In the data rows, the value 128 means zero.
Here are some points, one per row:
[171, 65, 131, 135, 111, 168, 44, 107, 74, 95, 95, 57, 116, 167, 178, 165, 140, 160, 180, 107, 112, 100, 178, 73, 116, 88, 166, 145, 87, 153, 67, 121]
[156, 104, 53, 131, 149, 149, 107, 110, 155, 137, 132, 91, 85, 129, 138, 111, 141, 103, 127, 145, 139, 137, 55, 155, 98, 122, 85, 168, 163, 112, 52, 160]
[158, 154, 86, 138, 84, 144, 124, 85, 142, 142, 122, 185, 210, 98, 90, 63, 135, 178, 145, 114, 136, 131, 160, 97, 140, 149, 138, 138, 145, 155, 141, 95]
[140, 112, 112, 76, 73, 145, 104, 188, 163, 78, 131, 200, 128, 133, 157, 85, 126, 79, 103, 76, 138, 74, 144, 116, 128, 184, 195, 104, 133, 113, 162, 98]
[163, 110, 98, 163, 88, 159, 124, 142, 160, 105, 99, 141, 157, 100, 118, 183, 147, 120, 145, 109, 174, 110, 112, 162, 133, 154, 134, 152, 129, 128, 105, 137]
[142, 154, 114, 127, 163, 163, 69, 59, 127, 139, 202, 148, 156, 168, 146, 108, 82, 111, 142, 166, 107, 85, 137, 142, 125, 120, 129, 133, 91, 102, 52, 127]
[104, 160, 173, 182, 188, 114, 95, 102, 133, 182, 121, 91, 112, 133, 131, 142, 146, 164, 76, 99, 120, 114, 99, 128, 105, 105, 118, 134, 79, 96, 116, 104]
[158, 141, 156, 145, 119, 150, 131, 129, 134, 133, 141, 161, 92, 188, 165, 134, 163, 173, 131, 129, 177, 112, 91, 147, 94, 165, 98, 106, 135, 92, 73, 136]
[114, 159, 97, 137, 117, 120, 159, 123, 141, 147, 101, 71, 159, 120, 167, 151, 158, 143, 108, 162, 153, 162, 119, 129, 188, 129, 134, 121, 150, 149, 169, 100]
[105, 191, 93, 121, 166, 130, 184, 134, 115, 87, 145, 110, 123, 157, 111, 145, 134, 165, 183, 131, 129, 123, 158, 71, 148, 121, 152, 111, 137, 146, 187, 101]
[113, 99, 114, 158, 132, 132, 140, 96, 120, 127, 106, 131, 112, 103, 179, 134, 161, 70, 134, 147, 144, 145, 170, 79, 196, 146, 97, 137, 118, 108, 195, 146]
[148, 149, 91, 155, 75, 166, 100, 80, 145, 122, 104, 151, 182, 145, 119, 134, 163, 166, 123, 126, 168, 115, 170, 151, 119, 147, 102, 148, 105, 65, 128, 107]
[33, 10, 107, 171, 131, 157, 158, 204, 54, 145, 116, 102, 86, 124, 76, 104, 121, 84, 81, 98, 122, 107, 97, 151, 190, 87, 144, 131, 165, 174, 67, 89]
[113, 170, 130, 157, 67, 130, 133, 150, 108, 153, 103, 128, 156, 124, 112, 100, 126, 97, 72, 93, 90, 130, 109, 99, 144, 106, 110, 123, 124, 134, 119, 112]
[127, 115, 126, 143, 144, 90, 84, 165, 118, 108, 157, 122, 136, 115, 111, 149, 162, 94, 121, 178, 139, 154, 148, 55, 109, 145, 102, 88, 185, 147, 126, 117]
[121, 79, 91, 175, 141, 126, 69, 113, 127, 138, 129, 85, 112, 95, 120, 195, 133, 96, 102, 181, 188, 106, 126, 165, 149, 141, 170, 148, 115, 139, 163, 152]
[169, 122, 134, 157, 110, 112, 111, 142, 167, 133, 163, 138, 142, 132, 158, 115, 170, 171, 131, 106, 180, 111, 140, 169, 138, 168, 103, 142, 105, 94, 140, 155]
[168, 118, 72, 82, 70, 128, 159, 180, 145, 124, 132, 147, 109, 91, 180, 31, 111, 117, 101, 101, 103, 131, 167, 145, 74, 141, 148, 134, 158, 120, 138, 145]
[70, 161, 105, 103, 181, 147, 179, 139, 158, 86, 127, 110, 67, 100, 102, 138, 111, 143, 255, 104, 170, 177, 197, 64, 168, 109, 199, 100, 87, 91, 177, 153]
[150, 124, 130, 169, 131, 179, 113, 157, 113, 116, 144, 72, 108, 85, 171, 189, 126, 89, 148, 237, 152, 118, 102, 149, 152, 169, 154, 177, 143, 172, 190, 154]
[140, 125, 152, 48, 107, 187, 167, 117, 90, 59, 126, 164, 153, 113, 131, 115, 112, 157, 71, 109, 137, 47, 140, 148, 114, 152, 114, 120, 181, 102, 160, 133]
[128, 138, 101, 158, 125, 114, 116, 177, 87, 146, 122, 122, 153, 96, 139, 146, 188, 120, 135, 137, 32, 115, 129, 74, 159, 158, 131, 110, 146, 123, 127, 87]
[156, 163, 164, 134, 172, 96, 130, 110, 115, 143, 145, 128, 113, 166, 83, 169, 157, 154, 98, 140, 74, 178, 141, 154, 137, 106, 136, 132, 135, 129, 163, 136]
[129, 157, 140, 192, 110, 124, 149, 93, 89, 175, 133, 123, 99, 139, 66, 145, 163, 124, 95, 66, 113, 119, 99, 95, 97, 106, 123, 167, 149, 111, 129, 128]
[127, 28, 137, 162, 83, 122, 137, 118, 148, 88, 103, 168, 101, 136, 118, 119, 137, 212, 112, 135, 130, 139, 113, 103, 114, 141, 70, 147, 130, 95, 100, 107]
[132, 132, 158, 117, 155, 111, 120, 152, 102, 140, 110, 128, 195, 124, 70, 145, 103, 98, 80, 117, 150, 183, 129, 98, 109, 78, 98, 110, 122, 91, 94, 103]
[102, 146, 172, 89, 108, 132, 128, 152, 97, 91, 139, 116, 193, 105, 121, 133, 107, 97, 97, 90, 75, 140, 131, 84, 99, 151, 110, 103, 168, 95, 198, 108]
[127, 115, 124, 105, 117, 134, 138, 119, 113, 146, 143, 126, 104, 136, 109, 107, 79, 76, 71, 52, 106, 118, 167, 105, 84, 109, 114, 97, 147, 152, 171, 140]
[162, 153, 203, 154, 70, 129, 149, 100, 176, 173, 165, 110, 128, 180, 61, 141, 132, 149, 159, 166, 129, 97, 100, 126, 129, 170, 113, 79, 126, 93, 114, 124]
[72, 148, 72, 149, 116, 77, 101, 139, 143, 133, 124, 113, 115, 103, 134, 149, 172, 106, 142, 133, 89, 114, 105, 147, 163, 99, 114, 87, 181, 157, 116, 114]
[103, 179, 144, 93, 144, 83, 124, 188, 138, 82, 90, 144, 128, 98, 145, 110, 107, 75, 83, 120, 99, 106, 150, 177, 118, 112, 128, 124, 169, 162, 195, 122]
[61, 180, 81, 101, 136, 148, 181, 151, 131, 80, 156, 95, 88, 93, 131, 113, 152, 154, 254, 131, 154, 165, 172, 57, 121, 37, 180, 117, 89, 115, 190, 194]
[115, 121, 120, 177, 103, 113, 111, 106, 92, 148, 175, 121, 97, 77, 150, 130, 153, 150, 158, 151, 158, 134, 116, 129, 168, 136, 117, 148, 126, 150, 163, 102]
[120, 47, 116, 122, 123, 138, 130, 186, 173, 65, 135, 77, 161, 72, 98, 119, 105, 153, 103, 59, 71, 66, 171, 132, 108, 160, 121, 156, 120, 196, 122, 167]
[130, 161, 143, 85, 170, 97, 112, 116, 91, 182, 150, 100, 152, 130, 193, 138, 87, 102, 147, 163, 89, 167, 20, 210, 123, 98, 155, 175, 109, 109, 113, 166]
[175, 137, 121, 100, 92, 62, 118, 164, 84, 145, 152, 112, 111, 104, 92, 176, 127, 91, 128, 147, 104, 158, 169, 86, 154, 136, 104, 106, 134, 117, 121, 73]
[133, 142, 125, 123, 186, 208, 125, 101, 147, 86, 152, 141, 140, 107, 132, 163, 122, 130, 179, 76, 136, 137, 248, 82, 128, 71, 119, 144, 116, 134, 45, 149]
[168, 156, 150, 84, 84, 145, 146, 131, 150, 119, 84, 170, 119, 121, 123, 67, 116, 136, 82, 142, 156, 140, 132, 142, 192, 181, 160, 167, 114, 108, 63, 122]
[153, 102, 155, 112, 117, 145, 168, 72, 129, 117, 143, 156, 114, 197, 168, 103, 163, 149, 136, 98, 111, 144, 77, 236, 180, 71, 79, 162, 152, 114, 76, 187]
[145, 160, 136, 143, 130, 96, 162, 64, 100, 90, 111, 147, 133, 118, 125, 113, 126, 121, 139, 135, 159, 150, 145, 96, 103, 61, 148, 142, 122, 180, 202, 54]
[113, 119, 142, 105, 88, 116, 115, 158, 144, 63, 113, 184, 116, 121, 137, 34, 108, 122, 60, 113, 67, 133, 156, 193, 117, 106, 98, 117, 153, 150, 132, 179]
[207, 137, 85, 103, 132, 170, 116, 95, 182, 73, 139, 138, 113, 106, 160, 105, 145, 173, 83, 58, 144, 134, 125, 95, 193, 118, 180, 84, 105, 153, 133, 110]
[192, 126, 87, 118, 124, 155, 148, 146, 159, 108, 127, 147, 128, 122, 146, 128, 104, 204, 97, 129, 132, 130, 153, 104, 156, 123, 115, 142, 133, 100, 105, 70]
[173, 58, 153, 150, 117, 178, 135, 179, 164, 125, 93, 93, 156, 122, 93, 118, 185, 82, 109, 138, 124, 125, 153, 136, 81, 133, 139, 100, 123, 159, 94, 114]
[94, 145, 133, 68, 123, 109, 103, 142, 118, 107, 144, 135, 103, 116, 85, 122, 112, 96, 87, 95, 86, 123, 192, 151, 58, 190, 116, 108, 171, 175, 193, 95]
[128, 130, 118, 115, 170, 161, 64, 95, 96, 143, 128, 117, 182, 189, 149, 83, 168, 130, 131, 127, 135, 82, 197, 98, 152, 136, 103, 105, 118, 110, 97, 127]
[170, 107, 129, 98, 152, 114, 147, 0, 147, 147, 60, 107, 132, 125, 107, 104, 110, 146, 139, 179, 123, 108, 74, 162, 112, 139, 87, 71, 87, 137, 90, 197]
[82, 157, 134, 118, 137, 67, 142, 146, 122, 139, 162, 100, 158, 185, 91, 116, 142, 101, 50, 107, 144, 138, 159, 107, 117, 153, 111, 114, 118, 126, 98, 128]
[94, 62, 98, 167, 95, 130, 106, 33, 135, 143, 105, 80, 114, 175, 148, 122, 64, 153, 164, 167, 103, 125, 72, 156, 95, 177, 140, 63, 112, 137, 64, 152]
[140, 137, 196, 100, 128, 67, 153, 95, 109, 176, 101, 175, 107, 179, 115, 161, 154, 108, 136, 141, 110, 81, 109, 128, 82, 85, 153, 130, 126, 150, 150, 121]
[72, 134, 206, 102, 136, 125, 139, 156, 75, 121, 105, 152, 176, 102, 54, 70, 141, 141, 80, 104, 97, 107, 139, 154, 99, 143, 147, 140, 137, 144, 189, 116]
[161, 123, 132, 218, 170, 99, 177, 116, 145, 205, 133, 131, 132, 161, 145, 113, 54, 174, 125, 126, 159, 129, 129, 150, 152, 152, 154, 180, 170, 89, 139, 120]
[162, 57, 161, 159, 88, 123, 93, 138, 121, 117, 119, 72, 113, 136, 58, 188, 182, 148, 135, 120, 143, 62, 90, 152, 137, 126, 99, 140, 119, 102, 102, 126]
[81, 147, 170, 69, 157, 130, 140, 113, 134, 143, 133, 122, 136, 114, 145, 146, 149, 140, 199, 153, 177, 173, 128, 91, 145, 76, 202, 104, 108, 145, 187, 110]
[67, 163, 134, 131, 192, 103, 139, 137, 125, 180, 137, 175, 90, 127, 206, 175, 127, 103, 115, 144, 102, 141, 60, 168, 145, 139, 109, 119, 130, 128, 85, 149]
[127, 156, 95, 100, 137, 160, 106, 193, 49, 144, 115, 142, 130, 147, 108, 121, 56, 119, 85, 41, 103, 136, 131, 142, 134, 161, 88, 112, 114, 171, 138, 128]
[107, 118, 75, 178, 122, 67, 132, 116, 126, 133, 132, 130, 123, 106, 170, 136, 178, 135, 130, 130, 142, 185, 118, 138, 146, 193, 143, 113, 140, 158, 128, 80]
[118, 140, 140, 105, 157, 169, 102, 73, 169, 130, 132, 141, 118, 148, 158, 101, 117, 134, 162, 164, 113, 121, 59, 221, 139, 124, 115, 152, 57, 145, 106, 121]
[118, 94, 138, 148, 160, 104, 145, 117, 131, 179, 182, 146, 138, 175, 121, 141, 98, 86, 118, 135, 118, 175, 67, 146, 104, 118, 88, 131, 71, 96, 118, 115]
[113, 91, 116, 99, 126, 173, 73, 143, 152, 160, 130, 145, 76, 135, 114, 135, 178, 140, 143, 123, 126, 125, 139, 115, 145, 134, 85, 146, 102, 126, 54, 97]
[44, 179, 108, 85, 138, 156, 155, 171, 161, 143, 150, 130, 71, 131, 141, 158, 114, 175, 216, 148, 187, 162, 129, 65, 138, 37, 188, 99, 90, 143, 189, 184]
Along one direction, these points spread out more than along any other. Take the direction at right angles to it along which they spread out most. Go by this last direction. How many in every 100 of the points above lie lower along it than each point below? Round to a whole number. More than half of the points above lie lower than the first one.
[107, 118, 75, 178, 122, 67, 132, 116, 126, 133, 132, 130, 123, 106, 170, 136, 178, 135, 130, 130, 142, 185, 118, 138, 146, 193, 143, 113, 140, 158, 128, 80] 56
[207, 137, 85, 103, 132, 170, 116, 95, 182, 73, 139, 138, 113, 106, 160, 105, 145, 173, 83, 58, 144, 134, 125, 95, 193, 118, 180, 84, 105, 153, 133, 110] 39
[104, 160, 173, 182, 188, 114, 95, 102, 133, 182, 121, 91, 112, 133, 131, 142, 146, 164, 76, 99, 120, 114, 99, 128, 105, 105, 118, 134, 79, 96, 116, 104] 66
[113, 99, 114, 158, 132, 132, 140, 96, 120, 127, 106, 131, 112, 103, 179, 134, 161, 70, 134, 147, 144, 145, 170, 79, 196, 146, 97, 137, 118, 108, 195, 146] 59
[33, 10, 107, 171, 131, 157, 158, 204, 54, 145, 116, 102, 86, 124, 76, 104, 121, 84, 81, 98, 122, 107, 97, 151, 190, 87, 144, 131, 165, 174, 67, 89] 20
[127, 156, 95, 100, 137, 160, 106, 193, 49, 144, 115, 142, 130, 147, 108, 121, 56, 119, 85, 41, 103, 136, 131, 142, 134, 161, 88, 112, 114, 171, 138, 128] 13
[145, 160, 136, 143, 130, 96, 162, 64, 100, 90, 111, 147, 133, 118, 125, 113, 126, 121, 139, 135, 159, 150, 145, 96, 103, 61, 148, 142, 122, 180, 202, 54] 49
[127, 115, 126, 143, 144, 90, 84, 165, 118, 108, 157, 122, 136, 115, 111, 149, 162, 94, 121, 178, 139, 154, 148, 55, 109, 145, 102, 88, 185, 147, 126, 117] 33
[140, 137, 196, 100, 128, 67, 153, 95, 109, 176, 101, 175, 107, 179, 115, 161, 154, 108, 136, 141, 110, 81, 109, 128, 82, 85, 153, 130, 126, 150, 150, 121] 51
[162, 153, 203, 154, 70, 129, 149, 100, 176, 173, 165, 110, 128, 180, 61, 141, 132, 149, 159, 166, 129, 97, 100, 126, 129, 170, 113, 79, 126, 93, 114, 124] 62
[82, 157, 134, 118, 137, 67, 142, 146, 122, 139, 162, 100, 158, 185, 91, 116, 142, 101, 50, 107, 144, 138, 159, 107, 117, 153, 111, 114, 118, 126, 98, 128] 21
[127, 28, 137, 162, 83, 122, 137, 118, 148, 88, 103, 168, 101, 136, 118, 119, 137, 212, 112, 135, 130, 139, 113, 103, 114, 141, 70, 147, 130, 95, 100, 107] 34
[163, 110, 98, 163, 88, 159, 124, 142, 160, 105, 99, 141, 157, 100, 118, 183, 147, 120, 145, 109, 174, 110, 112, 162, 133, 154, 134, 152, 129, 128, 105, 137] 46
[130, 161, 143, 85, 170, 97, 112, 116, 91, 182, 150, 100, 152, 130, 193, 138, 87, 102, 147, 163, 89, 167, 20, 210, 123, 98, 155, 175, 109, 109, 113, 166] 92
[72, 148, 72, 149, 116, 77, 101, 139, 143, 133, 124, 113, 115, 103, 134, 149, 172, 106, 142, 133, 89, 114, 105, 147, 163, 99, 114, 87, 181, 157, 116, 114] 44
